One vector is turned by the same rotation once a tick. Each row is the vector after some number of ticks, and that number follows the row.
The counts run from 0 to 591.
[112  95 156 127 116 156 118 162 100  93 134 105 140 136 145 134 173 149
 139  79 132 135 111 154 171 145 136 100 139 150 143  62 106 144 119 162
 140 129 140 136 121  99 114 104  83 101 123 120 154 128  93  84 141 116
 161 148 151 116 108 167  97 164 150  87] : 540
[146  93 118 136 110 134  96 115  76 108 139 106 161 145 194 153 163 139
 131 125 101 110 133 146 105 157 129 147  98 133 148 115 121 114  91 163
 126  97 109  90 114 111  86 119 112  84 141 106 143 137 107  70 167 101
 164 130 127  77 119 122  83 122 131 158] : 524
[107  98 159 147 100 145 143 102 130  93 117 148 150 121 158 181 174 181
 121  87 116 121 130 129 130 142 139 139 130 144 160 144 131 119 105 157
  75 116 112 107 150  95 119 116 117 104 149 142 149  87 118  74 160 149
 173 114 154 106 119 182  74 184 125 155] : 74
[150 103 144 128 122 144  91 124 127  76 145 113 112 118 212 142 184 134
 146 115  82 110 143 148  98 152 126 172 129 125 141 132 128 112  85 143
 101 141 113 101 148  88 130 135 109 135 116 126 122 150  95 116 156  61
 154 117 140 120 129 155  69 133 155 137] : 140
[137 113 144 127 119 191 118 136 139  72 130 100 135 118 186 152 159 136
 128  96 128 127 103 117 152 171 135 164  94 133 138  88 135 158 101 145
 132 142 129 106 121 113 113 142 108 104 132 125 119 159  88  74 165  84
 166 158 156  78 150 138  74 120 173 134] : 543
[115 114 168 106 128 148 102 123 104  92 147 122 149 157 162 144 152 173
 146  99  87 101 114 173 118 150 130 138 126 151 155 130 122 106  89 111
 153 137 122  97 150  91 116 111 101 116 150 161 104 154 105  73 147 114
 202 130 130 108 113 146  90 178 150 151] : 342
[132  90 135 140 115 150  69 134 101  88 131  99 130 126 192 145 177 105
 142  93  96 122 134 163 138 151 131 153 154 150 131  84 115 123 107 190
 141 118 133 107 125 111  79 133 100 127 126  90 149 137 101  99 150  64
 147 142 138 111 130 134  98 133 144  94] : 522
[113  88 149 117 120 158 112 104 112  91 150 147 161 141 146 174 171 171
 153 100 102  95 149 151 126 148 171 168 106 144 116 156 129 121 111 137
 126 139 116  88 163  97 113 132 115 141 168 138 122 120 107  99 163 103
 177 141 146  95 136 122 106 195 152 139] : 187
[124 109 100  98 125 135  85 143 150  83 139 144 109 128 185 112 224 159
 160 125 115 139 119 155 144 158 140 101 139 113 122  97 124 115 124 119
 110 144 103 102 133  99 105 140  92 118 130 127 128 123 128 125 129  51
 132 164 144 129 146 168 101 163 118 147] : 16
[110 103 144 108 155 140 123 135 102 117 158  95 143 139 156 119 177 163
 125 103  99 105 134 181 132 137 191 131  57 157  99 115 126 119 149 126
 125 123 144  95 121  99 113 126  81 120 120 104 144 157 131  83 167  96
 183 155 145 106 137 142 119 181 136 150] : 83
[126  97 157 118 125 186 133 162 126  77 135 100 127 114 169 164 194 152
 111 107 122 108 123 127 117 158 124 134 147 168 139  97 149 132  93 153
 103 143 144 100 110  60 108 154 132 108 134 126 132 128 116 109 157  60
 149 109 150 134 126 169  93 115 149 130] : 418
[139 120 159 140 122 135 130 101 119  95 158 114 126 129 187 174 186 168
 133  99 118 108 124 125  85 177 149 160 114 144 122  86 139 114 111 135
 108 105 116  84 125  87 115 137 129  79 154 158 111 123 105 108 150 107
 143 109 147 114 147 154 102 159 136 168] : 234
[124  87 142 107 139 127  64 150 112 101 139 125 121 151 158  92 165 146
 160 117 100 130 138 179 146 154 142 119 109 121 138 117 107 100 112 112
 144 113 118 105 146 100 135 122  90 118 121 124 115 146  94  86 150  92
 175 163 132 101 118 186  94 192 125 138] : 65
[113  99 137 117 116 147  83 152 113  95 117 100 148 144 169 129 179 146
 131  91 116 118 109 155 143 155 103  91 125 186 137 100 121 114  92 145
 133  99 158  91 106 106 106 138 106  95 131 122 160 136 115  53 147  90
 171 141 126 128 121 178 110 148 121 130] : 86
[138 119 129  90 125 129 121 111 129  82 142 135 118 117 154 126 205 180
 149 139 114 109 145 128 106 167 163 135  78 134 125 138 146 117 112 115
 105 147 118  87 132  51 115 163 109 105 136 146 137 135 129 113 162  78
 153 147 143 109 129 122  99 147 165 182] : 421
[150  65 119 116 129 153 118 141 133  84 132 130 113 101 180 134 206 146
 136 114 126 134 145 130 137 150 157 129 141  97 117  98 127 137 132 134
  96 171  91 115 157  56 119 123  99 128 110 114 128 106 104 138 128  70
 115 134 150  95 113 175  81 134 145 122] : 171
[116 121 135 138 101 173 118 116 138  72 122 130 148 120 198 187 189 154
 133  82 119 113 106 116 143 168 125 156 163 142 136  82 126 150 110 173
 110 132 116 112 130 115  91 147 119 123 161 144 127 121 108  97 141  92
 135 146 144 114 163 127  89 136 148 115] : 388
[121  83 143 118 128 160 149 151 147  77 110 108 153 108 159 127 172 159
 112  79 125 125 132 148 154 140 142 130  98 127 125 132 120 161 134 138
  66 161 109 103 145  94 120 104  95 132 102 122 141 118 112  64 143 116
 159 138 152  77 125 200 103 164 159 116] : 560
[108  76 131 131 121 172 112 143  78 116 149 105 150 138 166 177 178 139
 144 125 115 109 125 127 120 153 154 141 106 137 150  74 134 118  95 118
 152 107 134 119 104  76 100 130 115  89 142 109 107 125 112 104 161  74
 163 123 159 116 139 149  76 150 127 172] : 212
[118  73 147 115 140 142  95 146  99  79 117 113 144 116 140 122 177 153
 143 108 124 125 140 142 152 124 146 127  86 151 139 130 112 141  92 137
 142 140 147 106 134  71 118 128  93 128  94  99 165 130 104  87 166  98
 182 137 148 114  95 159  94 166 167 128] : 447
[134  86 136 129 140 122  63 125 131  91 119 104 103 130 189 108 170 114
 156 117  99 141 152 172 145 146 155 152 110 126 124 128 139 113 115 130
 118 123 135  97 160 101 136 119  84 126  89 104 144 145  95 101 154  80
 166 144 131 108 121 186  87 164 143 131] : 66
[117 104 126 136 112 125 110 140  93  95 131  91 147 132 192 146 187 149
 148  89 126 113 101 137 126 150 128 116 128 135 137  44 108 155 113 160
 146 106 131 124 109 112  81 115  81  89 117 103 141 144  96  82 146 106
 144 140 150 123 138 123  98 145 151 126] : 337
[107  99 152 116 147 158 113 161 112  91 146  84 134 141 151 118 171 146
 128 103  87 117 131 186 146 131 167 122  95 172 116 122 140 134 137 144
 123 145 162 102 120 107 110 129  78 133 109 103 166 162 127  86 166  69
 183 144 140 127 123 147 123 160 151 116] : 84
[113 133 170 121 118 174  92 138 107  81 135 122 105 125 168 159 177 115
 150 130  95 128 127 143 137 152 152 153 137 170 147 108 144 105 101 190
 128 117 156 134 110 107 122 144 111 125 146 125 156 135 111 105 171  46
 171 150 153 126 135 134  76 147 134 115] : 366
[103 118 168 143 116 135  90 120 118  89 128 116 144 140 168 156 158 139
 128  93  99 114 129 175 135 159 141 144 110 185 139 120 138  94 113 152
 121  75 154  86 120 123 125 133 121 110 160 136 153 131 112  61 174 109
 186 147 142 116 146 161 112 189 108 132] : 364
[116 113 154 121 130 131 138 131  90  95 128 129 131 118 133 124 171 162
 129 105 118 125 137 156 154 141 191 120  61 148 130 118 130 140 154 175
 105 130 131 120 117 112 126 116  70 120 112 111 172 126 117  60 164 125
 176 155 154  92 115 131 111 190 157 124] : 538
[144 128 157 132 134 121 115 123 138  69 140  92  85 101 201 111 181 143
 136  97 116 136 131 155 113 179 157 160  97 122 129  90 119 138 142 136
 101 123 122 113 131 112 132 128  86 108 101 139 122 153  80  88 156 100
 149 133 153 121 143 151  90 179 165 132] : 564
[118  51 137 113 137 167 127 163 129  86 127 119 138 124 156 137 188 161
 141  93 108 116 156 150 138 122 148 133 126 133 111 153 123 145 119 132
  97 169 101  97 173  65 119 119  97 149 114 109 133 107 127 119 138  85
 152 131 143 107 109 185 102 162 144 127] : 374
[ 93 138 152 118 108 163 116 148 121  91 119 123 135 157 150 147 175 162
 125 106 116 142  96 154 192 152 150 101 138 151 161  98 140 133 129 166
 121 130 153 139 120 124 122 110  86 108 139 161 153 137 128  73 153 104
 189 172 151 110 138 157  83 164 123 121] : 384
[131 132 129 144 108 106 116  85 130  88 128 137 133 112 199 153 195 158
 139  85 109 124 127 143 127 184 160 163 100 115 114 106 119 135 138 160
  85 106  92  93 147 132 108 134  97 117 143 147 130 121 109  74 155 131
 140 157 132  93 155 133 111 194 143 138] : 204
[131  80 165 146 125 201 120 141  98 107 142 121 137 126 151 184 152 119
 109  91 105 124 141 148 155 154 175 164 129 166 122  92 148 110 112 179
 129 131 154 126 114  93 122 130 121 116 147 112 150 118 100 100 171  83
 169 135 152  95 130 164  83 132 132 100] : 210
[119  99 171 154 129 140 120 125  93  90 119 119 131 120 163 145 151 137
 130  92 111 131 144 149 163 131 166 140 118 133 153 116 129 145 118 175
  99 135 139 145 144 104 133  92  78 128  98 118 167 133  91  88 160 133
 179 146 154 101 105 173  62 174 151 108] : 23
[151  95 112 101 115 145 124 149 116  78 117 116 149 117 191 114 189 162
 132 108 107 124 111 140 143 149 123 108 146 118 136  98 111 157 102 171
 109 163 107 105 135  85  68 126  83 103 107 101 159 144 118  82 143  81
 140 144 132  98 110 127  90 113 158 117] : 245
[ 93  87 158 122 118 178 133 159  74 116 161 108 158 156 158 180 154 169
 128 107  96  99 102 158 135 130 146 126 128 153 156 104 133 121 117 144
 130 112 133 124  99 113 103 121 107 105 147 129 112 137 132  79 164  88
 184 136 152 120 137 143  97 180 105 150] : 415
[117 109 146 111 129 151 118 119 110 123 143 148 120 140 145 138 186 162
 130 145  85 130 144 179 158 131 199 111 139 131 126 144 169  97 134 163
  84 166 128 118 152  74 117 112  95 135 147 140 153 122 155 134 145  67
 173 151 144 102 110 148  90 152 103 127] : 145
[117 143 137 119 111 136 120 105 107  93 123 124 128 129 199 140 187 154
 123 136  79 127 119 142 146 131 161 134 133 110 159 152 167 137 128 192
  68 146 127 132 136 110  97 110  76 130 119 136 163 144 144  94 159  93
 182 141 144 101 133 118  65 136 125 154] : 71
[ 97  77 166 127 131 170 122 153  81 108 144 105 148 131 161 167 167 156
 138 101  99  96 127 145 106 124 139 142  98 165 153 121 133 125 101 127
 124 114 155 117 112  84 114 124 114 114 130 118 126 135 118  93 171  99
 187 117 163 142 127 166  90 178 128 159] : 416
